Rows are one point carried round by a steady rotation, each followed by how many ticks it has turned.
The counts run from 0 to 177.
[  9 -10 -48   6   1   3  13   7 -41   3  51  11  17 -24  -6  19 -18   5
 -10  18  -5   3   2  14 -22  24 -17 -22 -11   6 -28  15 -34  21 -21   3
  35 -17  22  53  -9  11 -32  40  27   6  24   9  12 -13  -2 -13   9  -5
  28 -12 -33  19   1   7   1  23  -6  -1  45  -7  41  28 -13 -12   0   7
 -24  -2  17 -29 -17  13  10  27  -9 -13]
91
[ 16  17 -28  10  -5   2 -28  -9 -27   8   9  10 -15 -11  44  -4 -16   9
  22  40 -16  32   9  11 -56 -16  -3  -2  -8  -3  40 -13 -41  31 -20 -11
 -10  14   4  10  22  -6 -21 -28  29  -7   4 -27  28  20  10  -9   9 -10
   4   3 -51 -20  -1  -1   0 -14 -21   4  -4 -15 -32  28 -16 -21  41 -21
 -26 -23  10  -8   9  -3   4 -15  17   9]
4
[ -7 -19   8 -19  -5  33 -11 -11 -11  24   1   8 -28  -8  55  -9 -37  -2
  35  -6 -14 -13  30 -22 -57  12   4 -31  -4   7  19 -19  26  21  -7 -21
   5  11 -15  23  -1 -11  -5 -28 -31  -2 -23  30  34  21   5  26  -6 -14
  15 -15 -24  31  -3  25   4   7 -14  20 -17 -21 -12  12  -4  -5  13   6
 -29 -14  26  -7   3  -7 -18  -9 -28  -6]
154
[ -4  23  11  17  16   3 -11  24 -31   1  29 -33  19  37 -28   2   6   8
 -13 -24  47 -33   3  34   1  16  13  14  -8 -24  -1 -10 -17  20 -35  13
   9 -46  10 -22 -21   0 -10  36 -11  17  32  -6 -31 -11 -41   6  15  24
  -4   6  -9  -4  -9 -36  15 -25  -3 -20   9  29  17  -1  -4  14  20  10
  -8 -16 -16  -2  15  13  30  26  -5  41]
47
[-11   3   3  13  18  -4 -28  -7 -23 -14  45 -26  29   5  -6  12  11  13
 -15 -24  39 -55  14   4  -1  34  -2   0  -3 -34  10  -5 -11  11 -11  24
  31 -29  -9  -9 -15 -16 -19  41  17  33   7   4  -7   6 -28  42   9   7
  -6  14  -8  11 -15 -34  21 -40 -20 -19 -19  21  13  18   1   6  17  -5
   7 -23  12 -10  20  10  25  17  -5  41]
137
[ 13   7 -17   9 -23   0  25  11 -23  24  36  12  10 -32 -26  22 -34 -15
 -29  21  30   1   6  16  -9  25  26  12 -15  39   1  -7   1  19 -33   9
   4 -25   8  26   8  37  -5  20  24  45  -1   8   2  11  -8 -17  35  -8
 -21 -28 -46  18  -3 -18 -28  12   8   4  34  -3  35   2  -5 -14  -8  -4
 -40  13   2  -9  15  14  59  24  14  -3]
129
[ -4  -7  12 -23  24 -16  13   4  46 -26 -12  16  -9  37   1 -14 -11  -8
 -31 -18 -17  -7 -18 -17  12 -10  11 -19  12  -6   0 -19  27 -16  29  19
   7  40 -12  -4 -19  -3  21  19 -39  -7 -18 -33   7  -8  11   7  -6  21
  -2  -2  42  12  -6  29 -29   8  34 -29   6  20  -4 -31  -3   7   7   3
  40   3  -8  -4  33 -38 -14 -27   7  10]
111
[  7   2 -22   2  15 -10  -5 -16 -11 -16  20  -8  16  -6 -41  18 -10   7
  -9  10  14 -14 -50  14   5  18  22   1   8 -24  -6   1 -30  13  15  38
  32  10 -10   4 -29  17  21  72  27   4  12 -49   2 -13 -12   2  17  10
 -40   7 -12   9 -20 -16   1 -25  12  -2  -5   4  13  27 -32 -14  19  -8
  21   6  10 -39  17   5  44  11  25  11]
174
[ 28  -4  -4 -25   1  17 -23  19  16  18  -3  17 -35  17  60 -21 -17 -12
  -6  12 -10  21   5 -11 -30 -26  26 -24  11  10  29 -43  21  11 -29  -6
  -3  14 -17  23  10 -23 -18 -39 -42 -24 -32   2  19  16  29  -3 -10  -4
   8  -2   0   4   9  25 -10  20   8   8  -2   2 -31  -6   8   2  22   5
 -15 -12   2  33  11   4 -40  -9  10 -22]
65
[ -6   4 -35  -2  -2  -2  21  19  26  -6  54  36 -14   6  31 -20  -5  -1
 -38   3  19  14  34 -21  12   1   2 -16   3  40  -3 -15  20   2   2  29
   4  -1  -9  -2 -10   6 -13  -8   4  47 -24 -11  -4  18   4 -19  12  13
  21 -21  16  28  10  14 -24  16  13 -60  17  18  46 -23  19 -11 -36  -9
   3 -17  -9  19  21  -7   5   9   9   5]
15
[ 25 -15 -49  -2   9 -19  13  10  -6 -14  35  30  19 -25  -7  13 -15   5
 -45  22 -29  30 -11  12  -1   7 -13 -21   5  28 -16  16 -34  -5 -15  20
  30 -12  28  60   1   0 -30  38  21   5  17  -8   8 -26   9 -21  12   5
  21  -6 -20  10   3  25 -22  25   8 -10  57   2  34  28  -4  -3   0 -12
   7   7  12 -29  -2  -3   4  18  12 -10]
90
[ 15  -3  11 -29  26 -21  -6  -4   5  -9   0   8 -34  19   7  12  -5 -31
  -2  14 -40   4 -13  -7 -24 -20   4  16  15  -2  32 -20  34   1  10  -4
  -8  67   5  40  22 -12  -4 -11 -14 -12  -1 -14  54  -9  18  24 -17  -7
 -32  -1 -11  -6   2  17 -33   1  17  14   2  -3 -29   8   9  -6  51   3
 -28  -3  17 -18  36  -3 -20 -11  32 -15]
27
[-26  15  23  -9 -10  34  12   4 -51  16  30  -8  13 -12  22   9 -20   2
  31 -15  23 -18  14  22  37  22  43   7  13  -3 -12   0  26   9 -17   2
  19 -20 -21 -10 -25  25   1 -12 -22 -16 -21  -4   1 -16 -28   7  15 -36
 -18 -11   9  17 -12 -21  14  -9   2  -4  -5 -20  31  12  16 -20  -9  41
 -30  28  10  30  20  22  26  -4 -28  33]
159
[  6  31   2  16  20 -26  41  12 -10   8  17 -14 -25  31 -38   9 -19 -34
 -21   2  40 -30 -19  12 -21  16  18  36  -4   3   2 -25  21  19 -12  -5
  -2  15  -8  19  -2  20   6  16  -1  19   6  12   3  17   1   4 -13 -12
 -48 -27 -32  33  -8 -36 -23  -3   7  -3   9  20  29 -24   7  -2   5   3
 -34 -33  -5 -19  12  21  33  34  22   0]
167
[ 30  -4  19   7  17 -12 -25  -1  -1 -14 -40 -10   0  13  -2  -5 -11  -3
 -30  13 -13 -11 -31  25 -41 -12  -8 -10   0 -26  25 -30 -22   2 -17  -1
   9   9  11  28  11 -33  -8  30 -20 -24  39  -6  -4   5   8  28 -17  29
   1   8 -25 -10 -13  23   3  -5  -6  15  14  25 -47  26 -34  27  59 -16
  18 -18  -1 -20  11 -16 -14   2  15   3]
87
[-19   9  23  11   0 -36   2 -28 -10  -5 -15   7 -20  -2  -6  18  -4 -44
   5   2 -16 -15  18 -12 -14  17 -22  20   0  -9  29 -25  19 -14   7  -6
  -6  37  -1  16  35  -5   7 -12  16  20 -13   8  17   6   4  46 -24 -48
 -41 -20 -22  14 -23 -22  -7 -27 -22   9  -2 -10 -12  15  17   6  36  -3
 -25 -16  20 -29  52  -1  41   7   8  14]
79
[ -2 -20 -16 -22  55   6  14  -3 -11  -6  49  -8   2   8 -13  26  -4  -6
  12 -27   6 -49  -7 -28  -8  33   6  -8   8 -17 -18  11  27   9  18  17
  35  17 -15  50 -21   3   5  47 -16  -2 -22   4  30 -15  -7  38 -14  -1
 -21  -2   8  40   2   5  -4   7  12   1 -14  -3  39   4   5  -5  -4  23
  -8 -10  32 -27  -3  14  -7  24 -16 -14]
114
[-23   3  -2 -20  20 -11  11  -4  18 -32  23  16  -2  15  15   1  21  -8
   1  -9 -25  -7  -3   1  52  -8   3   0  29 -13 -10   0  21 -31  17  24
  21  23 -23  -8 -29  -6  -7  10 -15 -25 -31 -31  13 -22   5  21  -1 -14
  -7   4  60  -6  -3  19 -14 -14  24 -33  17  10  19  10  22   3   2  24
  39  12   8  20  32 -23 -10 -25  -6  32]
22
[-19   5  -8  17   3   5  -5 -14 -15 -23  36  -4  44 -10  -5  13  11  16
 -21 -25  19 -27   9  13  33  30  -9  -1  -3 -18 -14   3 -18  -4  -6  34
  29 -32  -1 -17 -17  -7 -20  46  26  37   3 -15 -19 -11 -34  28  22  -3
   1   3   6   1 -24 -10   8 -36  -3 -29  10  17  29  23  -4   9   0  -2
  28   4   4  -5  25   4  43  14 -10  35]
136
[ 38 -19  25   2 -25  -2  -5  25  14  18 -28  16  17 -23  10   6 -21 -15
 -45   8  -9  11 -18  20   5  23  10 -22   7  29   4 -41   1 -13 -31  18
  17 -20   2  47   0 -26 -19   4 -39 -19  -2  25 -24   5  14  12  -2  -4
  24 -12  -5   0  -9  23  -6   9   7  32  44  20 -14  19 -15  29  17   0
   3  24 -20  19   2  11  -3   1  -3  -4]
126
[-14   7  24  15   3 -53  21 -20  -6 -10 -15  14 -22  -2  -1  10   9 -44
  -8   3 -28   2   9  15  -1   4 -35  -6   3  -8  19 -31  11 -37 -11 -13
   0  27  12  17  24 -27   7 -22  -5  -8 -10  24   5   0   9  41 -30 -52
 -16 -31   0   8 -17 -30  -1 -31 -28   6   8   8 -17  32  18  21  25   9
   8 -19   4 -17  32   0  13  -7 -10  16]
80
[ 10 -17  39  -6  -1 -23  17  16  29  -4   6  29  17 -10   7  16   7 -31
 -49  -4 -17  -5  -2   9  38  15   5  11  24  38   7 -25  39 -30 -18  41
   9   1  -8  23   6 -17 -17   9 -28   5 -19  14  -3 -17   5  24  -3 -21
  -7 -19  23   5 -14  10 -39   2  19  -4  43  18  17   3  28  26   4  15
  -4  30 -13  24  36  -4  17   1  21   4]
164
[ -7  15   3  16 -19  11  12   0 -35  18   9  15  10 -28  -8  31 -31  -7
   0  10  22 -12  25  21 -27  36  -2  10 -22  26   1  -7   1  27 -22  -4
 -11  -9  20   6  14  23 -17  -4  29  48  11  23   0  10 -35  -2  19 -20
  -6 -21 -63  18 -17 -18 -19  -2 -16  18  28 -18  19  13 -11   1  13  -2
 -48   7   9 -17  26  16  52  25   1  15]
130
[ -6   2  16 -13  -7  29 -56   0 -13  -1  34   0   4 -10  58  -5   4  13
   2   8   4 -17  33  -9 -28  -9  19   7   1   5  48 -12  18  40  -4  15
 -14  -8 -26 -11  12 -21 -37 -24   2  44 -28 -13  20  23 -18  22  30  13
  -7  11 -27  -9  -7   1 -12 -24  -3  -6 -20  -1 -10  17  11  -8  27  -9
 -37   0   6  18  30 -13  12   3  13  10]
101
[ 38 -17  -4   9 -22  -5  11  29  21  22  -2  21   8 -11   4  -7 -33 -17
 -51  19  -2  22 -13  19  11  21  18 -13   5  40  -1 -35  -1  -6 -37  26
  30 -28  -7  50   4  -6  -8  10 -22  -2 -12  13 -35  11  19 -11   6   4
  16 -25  -9  19  -9   4 -11  21  21   6  44  27  -2   5 -21  16 -10   1
  -4  11 -32   9 -17  24   4  18  16 -17]
127
[ -1  18 -24  10 -31  12  -8 -20 -19  13 -11  15 -17  -1  35 -22 -48   4
  14  16   3  25   2  16 -49  -9  -2 -27 -21   9  17 -18 -42  38  -5 -23
 -10  11   3 -14  -1  13   4 -22  15  16  14 -22   9  23   6 -30   9   4
  23  -8 -51  -1 -13  10   6 -11 -17  -5 -12 -12 -26  11 -44 -18  34 -26
  -4 -25   4 -30  10 -22   8 -15 -11  21]
94
[ 26 -12  11 -29  16  31 -43  17 -12  20  -2  -8 -19   9  59  -8 -17   6
  26   7  -1 -19  15 -15 -42 -18  22 -11   4  -7  30 -23  23  37 -25 -17
   4  13 -18  39  10 -17 -28 -23 -43 -17 -14   9  33  25  25  24 -11   8
   3  11 -14   2  -1  23  -6   7 -10  11 -21  -3 -25   3   0 -15  33  14
 -27 -24  14  23   4  17 -43  -7  -1 -17]
64
[ -2 -14  -5 -14  48   0   6  -3  -8   2  28 -18 -28  21 -11  11 -25 -14
  23 -10   5 -47  -9 -36 -41  14  16 -10   2 -20  11 -11  25  11  12  -8
  28  33 -12  48 -13   6  11  21 -16 -12 -25  13  33   3   7  35 -26   1
 -39  -2 -11  49  -2  -7   1   1 -11  11 -31   2  13  10   0  -9  17   9
 -19 -28  34 -44   4  21  -6  27  -9 -19]
115
[ 19 -15  10   0  12  -6 -38 -28 -19 -13  -3  -3  17 -21  10  25   2   3
   7   6 -13 -37  -7   2 -31   9 -10 -17   2 -25  24  -1 -29   4   4  -3
  15  20   3  31  10 -31 -18  38   3   7   4   2  18  -9   3  48   3   2
 -16   8 -33   1 -21  14  19 -29 -20  28 -11  -7 -30  55 -28  15  61  -5
  -2  -2  25 -41   7   0  14   4   3   0]
176
[  6   1 -27   0  -9  31 -38  18 -13  11  50  -5  23  -3  36 -23 -17  30
  -4  -6  49 -20   7  -4  -1  14  38 -13  -4  -3   3 -16 -18  42 -18  30
  25 -45 -37 -10 -35   0  -8  18  -9  19 -22 -30 -17  10 -10   7  30  22
   5  17  -4   5  -2  -7  18 -19   4 -25 -19  14  15   3 -16 -17  -6   5
  12  -5  -2  26 -15  10  16  15  -6  20]
99
[-15  21   0  25 -13 -12  14  17 -19 -17  23  27  21 -19   4   8  16  -3
 -29   6   2  19  24  36  35  13 -12   5   7   5 -16  -7 -20 -26 -33  30
  12 -38   9 -21  -4  -3 -23   1  13  12  12 -13 -22 -27 -24 -11  16 -23
  22 -15  19 -16 -13 -24 -11 -24   5 -37  53  16  35  22  11  13  -4  18
   8  10 -21  20  29   5  36   0  -4  47]
45
[-46  18  10   1  15  -1  10 -16  -7   3  -4 -15 -36  44  26 -24  -9 -10
  23 -20  16 -30  24  -5 -25 -11  -3 -14 -14 -31  27 -30  34   6   8 -22
 -12  26 -11 -40 -10  -3  12 -35 -18   7 -13  -3   2   5  -2  19 -35 -10
  -8 -12  16  13 -15 -18  16 -18 -14 -33 -40   4  -7 -21   4  -3  17  14
  11 -44   6  -4  40 -16  -1 -14 -33  35]
19
[-28  13  -2   2 -25  28  26  -2 -18  10  37  15  -1 -17  28   7 -21  -7
  31  -2  11  15  14  28  42  25  31   0  18  22 -16  -1  11  -3 -14  14
  22 -10 -17  -5 -26  25   0 -18 -11 -11 -39 -19   8 -21  -9 -17  20 -41
  -6 -25  22   5  -7 -10  -6   1  26 -26  12 -22  30   3  19 -26 -23  34
  -6  37  11  35  22  12  14 -13 -20  15]
158
